In the data rows, the value 500 means zero.
Here are some rows, each followed by its group. Rows of different groups can look alike.
ndarray[501 491 532 535 569 571 449 444 564 564 548 530 571 430 570 552 419 593 536 509 531 464 542 577 501 453 440 469 486 522 433 553 534 531 529 590 397 396 411 410 654 537 395 501 492 531 486 430] W
ndarray[564 628 478 323 517 411 623 553 474 555 423 459 358 641 491 337 632 529 378 336 484 614 434 324 623 688 504 593 521 661 449 385 722 329 397 377 562 437 694 710 479 610 561 444 559 538 714 612] S
ndarray[467 444 577 538 393 531 379 517 550 417 533 518 570 410 547 535 436 470 536 521 567 487 490 522 442 499 478 505 561 476 523 533 464 600 477 567 529 514 450 381 605 427 544 553 480 477 435 463] B
ndarray[519 397 592 593 467 472 423 388 450 636 573 614 548 476 644 612 398 562 618 447 405 413 618 596 360 429 542 377 578 462 508 540 363 507 570 517 437 513 441 480 388 489 516 549 296 604 406 421] T
ndarray[644 617 602 507 461 446 531 489 507 480 605 481 467 478 538 458 520 460 499 456 628 496 472 504 594 615 501 519 501 507 485 511 546 499 549 538 535 430 543 596 452 510 441 561 513 534 543 491] V
ndarray[557 478 592 526 449 527 420 429 475 538 576 629 613 414 590 627 419 557 549 490 564 430 572 569 483 473 489 398 587 534 526 567 401 501 595 589 473 412 413 512 540 522 447 532 424 500 484 408] Y
ndarray[297 332 383 341 715 420 566 448 465 573 314 296 429 754 378 428 480 395 416 617 155 552 485 445 408 498 695 560 443 652 426 437 436 384 335 337 471 558 597 478 392 394 529 428 525 371 526 597] V
ndarray[450 394 602 677 490 535 448 465 624 529 588 606 626 341 611 615 451 628 590 547 496 404 569 655 449 417 508 402 512 498 425 591 394 619 628 644 462 426 342 457 617 524 398 532 414 571 401 402] Y
ndarray[468 549 480 420 501 587 458 433 316 513 510 565 496 451 496 501 524 555 477 440 437 514 538 523 494 453 439 485 394 441 546 473 527 417 494 456 405 360 547 502 507 516 410 459 457 485 546 544] S
ndarray[591 939 147 046 616 729 768 727 378 416 096 127 236 869 025 082 929 174 099 209 718 594 394 049 874 667 277 878 201 371 593 355 999 056 150 120 384 368 887 487 234 454 599 538 931 464 598 813] S
ndarray[474 379 537 601 543 523 471 361 481 617 540 570 521 405 611 594 424 632 622 470 344 372 619 604 364 461 412 367 506 500 542 597 449 608 578 543 365 473 414 449 557 466 444 517 400 641 393 429] T
ndarray[583 638 531 206 530 499 607 528 566 391 520 527 558 714 441 405 529 495 292 511 812 622 387 437 790 473 630 632 444 515 367 300 615 296 380 451 663 538 593 590 517 640 485 439 583 267 708 547] M
ndarray[408 404 586 536 405 545 442 523 552 387 571 446 631 449 468 535 423 583 530 669 625 547 389 528 516 463 534 560 510 444 492 567 420 627 499 608 528 523 423 464 639 430 512 458 502 350 459 455] W
ndarray[470 458 481 603 458 600 510 412 493 538 556 531 486 398 556 564 433 525 616 518 440 405 606 563 418 517 422 405 507 488 500 623 487 503 592 594 368 442 480 452 445 556 407 505 451 629 388 454] V
ndarray[355 402 556 642 486 538 415 621 581 362 548 366 668 456 418 561 370 474 481 661 562 569 293 581 411 351 606 576 540 355 507 549 207 769 456 600 623 659 312 332 826 276 711 572 529 276 486 465] S
ndarray[417 357 568 540 586 529 448 346 551 549 590 596 708 372 586 639 428 623 554 612 434 420 600 610 388 406 501 395 557 545 458 597 410 638 552 689 336 506 341 393 537 529 362 453 403 543 358 365] J
ndarray[493 443 561 453 503 502 422 414 620 579 557 683 615 553 624 575 442 524 541 511 537 486 599 538 438 414 588 432 572 551 440 460 482 354 528 553 500 573 500 420 459 604 466 469 415 501 480 423] M
ndarray[546 454 627 635 414 521 513 426 490 467 635 625 552 382 618 580 417 524 566 483 487 427 565 592 420 504 491 406 546 513 489 575 460 519 593 619 455 463 447 499 597 561 464 548 422 582 454 433] Y
ndarray[452 664 348 437 466 432 608 598 336 392 382 434 243 574 365 333 676 273 407 388 402 581 473 370 527 688 452 596 338 446 583 469 658 386 366 399 430 479 732 632 243 463 588 417 613 555 566 673] M
ndarray[481 440 519 527 485 480 393 407 508 519 522 519 514 503 583 567 457 475 550 519 385 460 605 524 367 511 512 439 528 530 489 506 425 478 539 509 443 483 505 534 385 523 482 508 399 527 459 458] Y
ndarray[519 588 453 486 479 554 616 536 592 400 575 523 488 519 487 477 479 444 454 527 654 485 504 494 631 536 532 513 476 571 361 440 551 389 530 567 584 461 524 563 536 583 439 459 551 509 592 503] V
ndarray[573 725 405 366 539 433 620 692 508 299 373 370 298 608 300 300 670 247 317 395 547 668 348 329 676 700 502 671 423 606 538 336 646 403 410 415 587 439 687 636 392 516 574 427 740 376 652 672] M
ndarray[500 559 546 376 501 402 531 654 446 308 405 469 361 595 385 334 579 280 321 428 478 685 324 363 548 681 549 614 494 655 503 290 492 413 375 359 710 509 659 689 570 503 648 374 649 337 684 661] M
ndarray[566 550 585 609 490 589 524 426 570 641 598 516 554 399 566 570 456 608 593 486 637 349 594 540 526 457 362 431 487 467 454 640 554 582 636 548 442 405 433 441 584 503 384 591 460 662 446 394] J
ndarray[675 638 370 327 441 546 608 617 381 522 400 332 323 730 414 389 546 510 371 511 633 605 383 418 633 511 575 639 420 389 457 384 635 348 446 327 625 520 591 547 528 560 567 550 557 404 727 577] M
ndarray[383 387 612 588 566 503 459 382 539 570 578 659 626 388 598 622 390 546 602 500 467 385 615 647 437 460 486 388 513 528 451 594 407 615 600 631 401 413 410 427 532 512 414 529 421 586 425 399] J
ndarray[495 447 420 497 558 435 601 514 349 579 424 446 366 600 478 436 510 470 490 476 322 565 445 469 449 558 551 515 461 544 520 489 574 520 485 370 525 540 558 567 491 476 585 549 479 570 665 606] V
ndarray[564 439 705 594 436 480 430 340 658 592 733 734 694 379 726 678 407 667 608 561 555 389 664 669 461 460 538 328 674 550 411 609 310 557 746 736 497 475 347 496 507 648 336 535 308 595 386 292] Y
ndarray[465 470 635 580 517 556 474 446 502 579 574 619 571 380 595 565 495 591 556 471 426 408 581 565 434 463 385 407 450 495 460 573 474 538 511 530 406 485 466 463 573 478 401 463 429 607 491 437] J
ndarray[392 566 432 397 674 264 468 679 646 263 298 433 435 669 317 362 680 284 241 553 334 751 305 371 527 710 722 629 511 772 474 283 431 456 392 464 660 576 643 673 391 516 673 343 703 348 607 667] S
ndarray[467 447 582 591 482 536 474 446 632 431 590 446 584 389 498 533 476 515 539 590 541 470 495 564 457 462 500 505 459 478 524 512 387 556 516 540 507 582 456 414 486 525 465 467 536 455 288 455] V
ndarray[507 382 519 605 538 471 478 344 509 629 603 604 582 421 602 608 384 605 621 503 408 375 615 633 358 401 466 361 557 507 498 550 380 537 556 543 385 535 398 412 489 467 383 493 371 600 386 413] T
ndarray[478 556 373 464 394 673 493 728 350 382 422 254 388 546 340 390 534 402 412 468 551 600 316 388 537 455 430 672 388 304 548 479 545 592 285 373 571 625 483 493 645 316 625 533 588 317 616 626] M
ndarray[492 483 540 561 532 552 492 470 442 549 577 570 546 397 537 585 470 505 566 478 442 399 591 608 481 475 401 416 463 456 527 528 424 534 592 570 394 439 468 495 404 466 470 493 476 543 393 438] B
ndarray[452 760 328 384 597 514 585 721 450 228 368 329 276 574 233 265 729 174 276 451 629 671 293 322 686 647 551 721 237 516 543 193 512 318 378 408 634 455 688 570 405 545 597 308 811 286 562 741] W
ndarray[539 519 497 645 405 701 478 480 508 616 557 459 536 363 527 567 468 583 611 532 536 334 615 536 444 418 310 426 463 343 534 671 539 519 591 504 353 516 425 327 534 480 418 632 433 675 323 407] J
ndarray[527 783 320 080 522 638 709 624 303 405 150 241 236 783 207 158 851 185 201 282 611 658 415 102 710 740 346 778 284 467 595 362 900 128 179 146 432 405 906 599 216 534 647 518 813 471 636 818] S
ndarray[501 465 550 674 488 518 499 449 558 523 559 551 562 361 577 595 419 584 620 553 481 457 549 603 444 438 478 405 572 473 511 582 422 604 626 555 505 515 426 436 538 530 452 570 480 595 432 423] Y
ndarray[457 513 410 432 474 394 604 569 285 454 331 306 267 568 364 303 672 339 417 326 277 617 392 351 424 667 486 631 379 458 661 477 639 433 341 316 405 505 688 622 384 432 616 466 675 495 544 703] M
ndarray[547 489 554 600 415 610 505 451 534 538 620 517 585 432 582 578 367 560 556 505 580 382 518 605 487 450 518 441 500 410 475 587 417 518 619 600 471 477 415 431 589 498 459 651 447 535 451 392] J
ndarray[355 517 561 519 474 567 358 509 563 427 515 551 587 428 521 541 417 427 510 528 552 487 520 531 466 470 457 496 433 555 462 487 473 486 477 605 435 478 455 450 589 397 498 465 512 405 510 458] W
ndarray[523 657 346 401 573 321 549 711 641 325 334 440 474 645 323 369 705 360 318 551 704 724 272 380 751 487 698 728 471 527 509 312 551 460 407 525 753 590 604 575 357 524 619 495 693 254 593 638] T
ndarray[457 438 589 577 413 622 372 453 514 442 591 540 619 389 564 588 420 472 566 543 513 459 556 573 428 375 477 448 509 407 564 605 423 625 521 616 440 506 387 440 553 468 511 559 424 501 449 432] Y
ndarray[445 399 497 540 491 460 472 397 464 510 504 597 556 434 536 584 467 521 575 555 390 429 579 588 421 473 505 404 488 507 488 540 512 494 553 543 386 508 483 438 423 494 489 494 413 551 415 460] B
ndarray[481 420 528 571 510 577 432 426 503 556 551 609 585 368 575 605 497 664 590 512 439 400 602 583 418 452 440 388 486 567 497 548 437 560 579 552 415 464 390 505 579 527 359 515 413 623 440 416] T
ndarray[519 386 544 599 465 532 481 493 532 549 558 532 603 447 571 584 408 614 594 582 567 399 506 551 449 422 447 425 551 443 503 655 449 630 543 551 516 565 380 426 663 452 542 608 421 563 421 429] J
ndarray[378 428 595 442 523 488 390 521 661 427 490 469 667 613 490 572 413 538 469 662 531 539 485 528 499 409 643 523 598 544 394 470 350 562 462 505 664 575 404 468 642 441 496 471 472 372 546 428] W
ndarray[702 731 342 277 503 475 632 717 483 537 426 336 377 835 435 331 578 536 309 484 708 673 298 368 790 497 650 705 468 406 447 356 668 373 332 335 713 635 629 644 559 542 631 520 612 301 899 631] M
ndarray[405 466 521 571 450 458 367 503 602 381 561 486 604 447 529 558 527 555 506 575 545 524 442 523 461 463 555 530 521 509 529 464 365 603 488 642 557 543 421 539 525 493 467 505 501 425 455 473] W
ndarray[423 418 481 399 477 460 516 417 372 553 504 514 401 583 527 405 440 451 479 394 380 521 478 490 367 557 550 496 511 534 533 485 571 422 334 356 432 554 638 421 434 445 613 433 458 500 569 617] S
ndarray[518 333 510 543 467 298 508 408 420 583 478 479 464 488 534 514 450 592 576 533 239 518 545 519 335 504 514 409 633 554 589 635 550 638 518 394 445 553 502 438 485 419 521 473 419 600 400 495] B
ndarray[522 464 473 450 445 524 398 505 479 478 460 504 557 532 471 535 546 511 442 609 428 509 557 467 479 500 481 474 552 555 475 522 515 506 413 507 471 552 452 450 567 509 484 447 395 468 479 468] W
ndarray[613 448 667 612 442 526 426 372 635 619 634 678 649 397 654 659 438 690 581 536 498 431 635 622 451 479 489 362 592 550 465 529 387 547 661 661 407 418 397 549 497 612 374 545 346 604 462 323] Y
ndarray[530 458 537 589 484 572 467 391 607 528 604 509 594 420 556 603 397 548 592 520 564 365 583 617 432 436 436 439 504 429 503 619 418 504 597 584 435 435 391 388 515 491 450 572 425 571 382 383] J
ndarray[404 515 496 532 479 641 400 516 628 359 523 497 616 457 470 569 481 450 492 568 597 444 512 552 497 474 430 516 467 516 434 472 433 472 484 663 487 438 402 482 577 458 459 475 521 416 412 432] W
ndarray[527 408 551 588 483 503 443 424 500 605 597 543 561 495 606 598 404 605 606 528 414 423 575 573 384 425 493 398 565 435 470 627 462 621 552 520 491 514 374 409 575 485 453 498 366 604 465 409] T
ndarray[530 437 397 536 538 479 557 470 490 578 511 394 457 498 458 480 505 464 532 573 400 486 461 509 409 479 557 523 446 420 561 555 479 552 474 511 429 526 443 449 446 495 518 535 483 505 485 503] T
ndarray[456 409 602 612 452 517 419 401 533 595 586 552 521 434 577 596 413 620 626 582 455 411 564 618 403 410 483 398 549 448 480 607 346 564 608 529 534 549 434 415 517 467 509 540 394 595 402 419] J
ndarray[507 485 414 536 529 538 593 513 504 573 515 437 461 473 458 472 472 507 511 526 442 446 491 504 469 523 471 498 451 440 468 595 631 531 483 477 436 527 478 455 519 484 483 501 534 594 468 520] T
ndarray[471 489 539 435 510 478 440 474 464 499 433 485 508 540 483 528 451 500 484 559 528 547 515 492 537 459 550 529 523 533 474 483 507 551 470 441 584 435 463 520 543 488 507 477 482 395 561 492] W
ndarray[576 449 430 508 556 568 509 408 505 580 534 520 530 505 548 578 438 590 566 507 553 386 575 562 523 425 441 439 468 504 434 502 501 487 583 472 483 494 469 453 441 503 422 529 403 556 435 461] B
ndarray[550 671 389 268 363 564 400 814 533 315 303 146 483 801 314 331 566 443 291 532 813 710 245 213 677 360 567 823 504 339 556 414 627 411 139 342 765 680 582 400 686 342 764 619 719 091 706 639] M
ndarray[544 681 254 302 457 345 628 794 406 261 225 242 245 734 253 242 717 210 272 431 519 811 228 206 601 656 595 749 475 559 552 248 635 372 281 307 697 600 701 663 428 483 749 470 730 289 765 757] M
ndarray[344 430 219 402 572 408 580 549 276 424 343 373 341 586 338 401 535 361 476 593 325 608 402 484 454 430 588 583 358 364 541 367 498 425 353 326 467 615 628 406 267 308 631 354 561 353 537 694] W
ndarray[481 460 588 588 471 513 463 375 596 585 578 618 592 350 632 562 479 607 576 466 487 431 599 577 427 475 423 386 508 485 519 592 460 571 566 619 406 453 445 469 578 465 418 573 438 594 456 413] J
ndarray[474 352 583 553 545 485 441 356 568 624 600 623 618 466 643 615 359 670 587 549 381 424 620 648 394 418 535 377 537 510 453 565 475 479 587 573 459 501 402 412 537 598 424 506 332 595 398 380] T
ndarray[560 632 441 436 519 397 682 574 546 442 456 476 389 575 479 397 595 410 442 450 567 570 441 429 638 683 628 555 510 608 475 371 552 368 537 496 618 484 614 670 355 645 465 557 568 487 644 556] V
ndarray[444 458 519 530 467 512 422 588 533 437 464 462 553 481 462 506 460 452 527 513 569 509 412 479 473 475 465 521 546 441 511 566 513 560 460 500 514 531 496 454 587 390 573 546 595 440 460 487] B
ndarray[600 478 519 377 474 340 539 540 470 488 389 454 436 678 494 408 496 498 413 463 420 580 479 412 491 582 530 542 666 532 587 585 568 526 411 395 571 457 578 531 578 438 618 523 574 483 543 553] B
ndarray[480 525 570 548 559 502 452 474 636 534 557 593 603 434 556 569 504 514 500 510 537 464 548 563 520 549 532 477 566 572 480 451 481 509 575 628 457 429 465 501 465 522 489 507 460 521 453 414] W
ndarray[474 398 588 610 419 488 460 456 534 540 580 481 499 353 530 508 407 539 611 452 514 438 509 534 415 506 345 438 528 482 588 611 538 609 558 501 463 465 462 438 600 476 482 506 482 616 355 497] Y
ndarray[511 546 652 584 413 590 421 508 633 411 599 562 577 419 554 574 448 461 535 539 618 454 547 571 538 551 484 466 493 398 519 515 411 525 566 628 533 493 436 498 459 595 567 594 443 515 424 408] V
ndarray[476 608 359 367 615 410 511 651 602 421 330 380 489 691 333 396 598 420 342 540 541 662 388 405 616 513 665 659 509 505 524 358 544 396 386 452 655 607 559 539 418 456 534 476 681 323 612 572] T
ndarray[498 441 588 642 447 563 461 442 468 462 593 540 608 384 562 637 427 505 614 573 515 424 568 594 398 443 472 413 522 474 529 560 352 596 656 634 421 510 372 485 494 528 474 607 386 570 361 402] Y
ndarray[502 447 647 590 493 503 386 386 560 580 630 585 624 403 594 642 408 558 615 583 431 357 665 606 440 454 478 366 532 468 476 596 407 510 652 636 413 428 395 436 469 502 467 547 343 670 351 366] J
ndarray[488 445 611 632 493 555 444 449 598 512 642 576 621 328 581 627 398 553 585 565 557 419 565 602 479 524 465 417 491 480 444 601 423 587 662 656 426 472 387 450 577 600 415 512 427 623 369 376] Y
ndarray[446 417 466 439 604 468 555 413 417 537 492 594 536 501 503 543 445 538 527 517 402 447 587 582 509 433 508 410 470 522 475 547 554 490 562 474 396 481 504 486 344 509 412 390 442 554 413 482] B
ndarray[602 559 472 531 466 643 517 491 526 554 554 527 435 476 510 509 486 477 590 480 642 418 580 507 551 460 431 486 476 404 483 515 597 444 538 496 499 480 473 475 538 538 482 585 491 547 521 461] V
ndarray[543 422 501 593 491 632 529 386 440 631 570 540 542 406 580 625 347 578 673 549 468 352 608 563 411 368 487 392 474 360 500 626 438 537 617 517 385 492 350 383 510 511 433 578 377 573 418 383] J
ndarray[555 444 557 582 524 546 464 405 545 625 591 527 567 438 613 600 371 615 588 513 492 379 621 615 417 414 446 415 502 498 470 657 440 547 594 565 406 408 393 395 537 541 383 558 367 607 420 407] T
ndarray[515 417 555 548 581 434 499 406 575 617 536 475 558 502 574 563 420 641 582 521 428 399 578 576 418 450 501 425 546 538 503 554 471 521 586 488 472 522 442 466 500 474 432 614 406 583 462 423] J
ndarray[493 570 425 310 475 294 573 613 203 438 263 486 293 637 404 310 721 283 372 329 331 686 426 272 519 674 449 562 516 517 638 422 711 474 257 245 464 551 792 743 328 394 678 298 621 495 622 732] S
ndarray[518 552 332 289 666 414 621 515 345 636 332 408 387 775 468 396 599 529 391 420 430 602 444 398 609 442 681 585 471 561 463 352 648 317 306 342 538 531 657 621 350 504 498 440 575 371 688 611] M
ndarray[517 454 658 564 430 521 435 447 503 532 601 625 612 376 608 601 438 527 594 524 515 431 582 592 437 478 472 412 581 441 515 650 428 665 600 612 412 418 445 473 567 501 464 557 432 595 354 407] Y
ndarray[483 802 363 422 605 357 535 758 484 334 330 470 189 523 348 264 767 179 323 307 524 695 350 262 612 707 497 662 348 704 576 183 701 306 371 372 631 450 733 748 271 613 591 297 750 462 614 744] M
ndarray[439 330 521 500 579 455 506 321 646 641 591 634 656 558 627 610 389 705 570 603 478 405 648 646 481 428 585 386 540 522 361 576 479 429 590 580 460 507 439 381 510 539 365 530 343 593 486 364] M
ndarray[490 454 539 561 536 564 494 414 455 572 578 628 555 449 555 609 453 534 593 512 453 392 643 596 454 451 475 400 500 467 487 552 447 528 573 566 416 460 437 443 418 506 380 494 394 594 429 411] B
ndarray[379 243 549 459 646 409 533 251 403 665 492 573 567 536 546 562 421 534 528 558 117 465 666 536 255 519 604 358 569 689 444 525 414 484 473 448 314 519 464 516 397 521 398 416 386 606 416 471] V
ndarray[485 432 595 583 497 503 459 480 546 491 553 586 577 406 560 536 464 530 588 489 510 457 523 546 444 447 438 448 579 526 480 575 492 552 533 549 454 495 453 418 608 442 549 578 462 526 476 433] B
ndarray[440 487 647 576 502 508 438 464 593 472 613 666 662 365 597 587 470 525 528 526 572 451 522 609 472 487 431 400 585 527 436 557 442 608 585 631 456 458 435 417 626 484 448 516 485 578 470 436] Y
Which 3 other groups have their centres nearest to the centre of group Y, nearest first?
J T B
Group V spreads out most along one direction. Which 3 other groups' directions of most spread are closest to that one, closest first?
J Y W
Which 3 groups are nearest to each row below, nearest first, going by the average distance to the group's rows?
ndarray[493 363 656 585 473 505 444 337 524 613 598 665 653 404 676 640 337 584 618 537 369 385 662 623 342 407 515 353 584 543 496 618 393 554 564 635 434 509 387 419 521 536 403 504 324 642 381 358] -> J Y T
ndarray[433 669 290 169 587 562 598 641 561 374 336 439 519 784 288 377 519 475 295 604 766 631 312 397 795 441 577 712 425 549 359 324 637 321 329 391 641 551 581 542 600 367 556 329 637 201 815 594] -> M W S
ndarray[590 569 579 513 440 482 534 481 595 531 585 573 495 447 592 511 508 487 516 436 634 463 513 521 586 593 427 472 544 516 482 567 518 564 585 599 493 429 529 546 524 567 452 575 467 571 515 476] -> Y B J
Which 2 groups are nearest to each row below, nearest first, going by the distance to the group's nearest row?
ndarray[525 473 536 598 519 473 534 418 610 595 572 579 485 437 600 546 483 601 596 506 457 428 573 570 457 521 464 392 533 563 463 566 520 562 630 543 463 483 478 510 476 604 461 539 447 630 483 441] -> J Y
ndarray[466 383 576 492 594 425 459 471 596 548 465 571 609 516 550 569 496 592 495 536 368 460 589 532 464 475 517 419 624 629 491 519 532 571 517 551 467 467 457 499 519 526 470 471 431 530 501 429] -> J W
ndarray[442 434 592 541 566 494 465 371 587 470 554 543 568 389 528 544 463 506 544 545 509 432 509 562 448 505 489 460 504 545 462 535 453 581 576 589 470 442 452 491 485 548 451 460 505 517 405 454] -> W V
ndarray[782 846 572 294 438 017 716 771 802 264 378 491 220 780 420 183 773 349 204 406 799 933 170 224 962 906 815 731 668 856 432 010 572 219 584 393 999 498 895 999 323 847 636 352 728 343 952 712] -> M T
ndarray[564 685 553 240 426 444 604 691 353 468 288 387 341 754 362 249 781 289 279 252 583 685 349 195 656 712 441 717 501 550 645 378 769 267 274 209 618 524 825 645 368 558 789 593 691 498 631 746] -> M S
ndarray[558 305 611 386 484 422 500 353 439 620 481 506 529 596 552 471 455 508 459 520 295 540 541 474 340 582 542 462 626 655 490 573 553 545 425 404 457 548 499 540 560 535 485 524 418 500 498 477] -> B W
ndarray[517 489 605 551 474 510 386 443 595 534 584 581 637 443 584 610 417 556 534 542 538 465 585 590 474 431 521 438 578 501 519 580 377 595 578 590 489 469 394 454 570 495 442 545 461 499 488 390] -> Y B
ndarray[550 413 526 416 427 400 521 494 357 547 477 535 407 593 561 445 543 431 459 468 277 602 472 407 349 588 513 521 534 529 521 487 549 499 352 432 496 550 549 627 451 515 609 450 388 493 621 585] -> V S
ndarray[487 449 548 579 518 536 428 461 479 558 532 560 573 357 559 566 474 547 546 490 501 451 546 559 445 448 459 468 514 458 511 600 483 664 528 621 403 422 396 482 589 479 379 507 505 528 444 424] -> W J
ndarray[699 775 188 403 445 495 668 779 292 549 355 092 190 758 319 259 649 483 382 374 658 658 232 270 673 566 477 755 381 352 585 373 723 476 323 208 712 702 635 633 494 400 722 609 629 389 790 713] -> M T
Group J spreads out most along one direction. Which 3 other groups' directions of most spread are closest to that one, closest first?
S V Y
Group S spreads out most along one direction. Which 3 other groups' directions of most spread are closest to that one, closest first?
W M T
Which 3 groups are nearest to each row below, nearest first, going by the distance to the group's nearest row?
ndarray[487 437 405 540 425 554 505 512 381 491 466 452 502 448 490 496 493 508 567 556 477 503 518 525 422 519 431 486 539 379 565 594 500 621 472 472 422 587 486 394 518 447 581 541 507 519 449 519] -> T B W
ndarray[610 659 316 456 263 674 548 814 324 404 420 197 368 537 319 346 576 437 393 430 776 610 187 360 650 472 372 728 365 242 617 536 590 626 356 365 665 585 515 458 837 366 719 584 734 287 638 652] -> M B T
Which 2 groups are nearest to each row below, nearest first, going by the distance to the centre of the group?
ndarray[539 436 561 578 444 474 569 485 411 435 495 495 463 432 580 516 455 494 572 442 470 481 504 506 449 544 444 447 536 495 512 555 542 534 568 509 450 495 464 497 510 567 498 548 455 612 514 526] -> B V
ndarray[518 555 444 434 484 579 558 525 461 564 443 483 408 542 500 441 567 486 501 404 501 487 551 377 541 613 433 494 462 584 446 462 663 407 463 367 509 521 603 583 451 560 515 519 493 583 569 563] -> V M
ndarray[617 448 554 610 334 520 469 443 473 521 590 530 494 436 582 560 466 509 616 510 452 459 572 540 404 513 498 437 575 446 591 591 354 548 603 556 444 532 463 537 411 535 487 536 417 581 399 425] -> Y B
ndarray[549 591 109 101 744 112 754 706 453 260 082 139 399 930 102 192 701 350 104 648 503 920 122 289 756 420 840 843 607 408 553 282 573 412 194 203 745 709 752 409 345 363 760 466 798 029 735 809] -> M S
ndarray[446 757 393 500 534 348 452 736 546 258 372 459 234 515 363 321 730 201 370 360 509 730 294 341 601 645 575 658 401 627 570 167 507 413 382 425 718 525 698 668 317 533 666 358 764 356 556 706] -> M S
ndarray[520 518 517 507 342 647 562 535 411 436 496 426 508 470 482 487 437 507 531 499 684 476 485 482 557 457 453 522 504 307 548 622 559 518 464 492 501 511 487 392 590 494 574 608 552 472 507 493] -> W B
ndarray[406 473 350 532 645 536 543 473 610 540 506 550 606 497 460 556 478 622 529 667 448 470 508 587 535 363 654 475 450 467 358 424 333 452 527 593 576 595 438 387 488 526 404 421 499 436 464 453] -> T W
ndarray[586 690 426 400 529 329 691 739 504 202 332 458 243 639 302 271 709 229 236 421 544 736 279 315 675 844 558 665 415 734 412 302 636 378 474 385 647 467 728 713 438 618 614 425 701 422 728 723] -> M S
ndarray[475 526 667 488 454 582 397 467 539 446 604 561 563 493 565 545 398 469 514 513 627 455 540 540 493 512 469 491 460 513 433 471 440 435 496 557 528 445 459 538 577 484 468 539 436 481 503 437] -> W V
ndarray[530 732 431 497 484 613 550 605 500 398 500 606 466 370 478 489 664 405 489 419 695 479 547 494 727 600 408 516 386 442 499 416 578 459 587 661 373 337 559 673 319 544 401 429 589 504 502 506] -> V W
Group T spreads out most along one direction. Which 3 other groups' directions of most spread are closest to that one, closest first?
M W B
Which 2 groups are nearest to each row below, nearest first, going by the average distance to the group's rows?
ndarray[578 654 504 510 393 600 541 497 520 438 581 598 438 443 500 500 460 409 532 482 683 454 542 516 637 550 400 502 407 500 488 495 593 363 602 571 465 373 528 517 462 616 398 525 501 577 538 480] -> V B
Which 3 other groups have their centres nearest to the centre of group M, nearest first?
S W V
Which 3 other groups have their centres nearest to the centre of group J, nearest first?
Y T B
Group W spreads out most along one direction. Which 3 other groups' directions of most spread are closest to that one, closest first?
M T S
Which 3 other groups have their centres nearest to the centre of group B, nearest first?
T V J
Which 3 groups are nearest to each row below, nearest first, going by the distance to the centre of the group?
ndarray[618 498 499 485 526 432 561 458 458 607 483 470 403 480 495 465 487 559 506 476 416 502 494 487 519 553 468 476 524 574 553 519 580 511 569 413 513 473 532 569 504 496 466 509 441 553 534 518] -> V B T
Which 3 other groups have their centres nearest to the centre of group T, nearest first?
B V J
Which 3 other groups have their centres nearest to the centre of group V, nearest first?
T B W
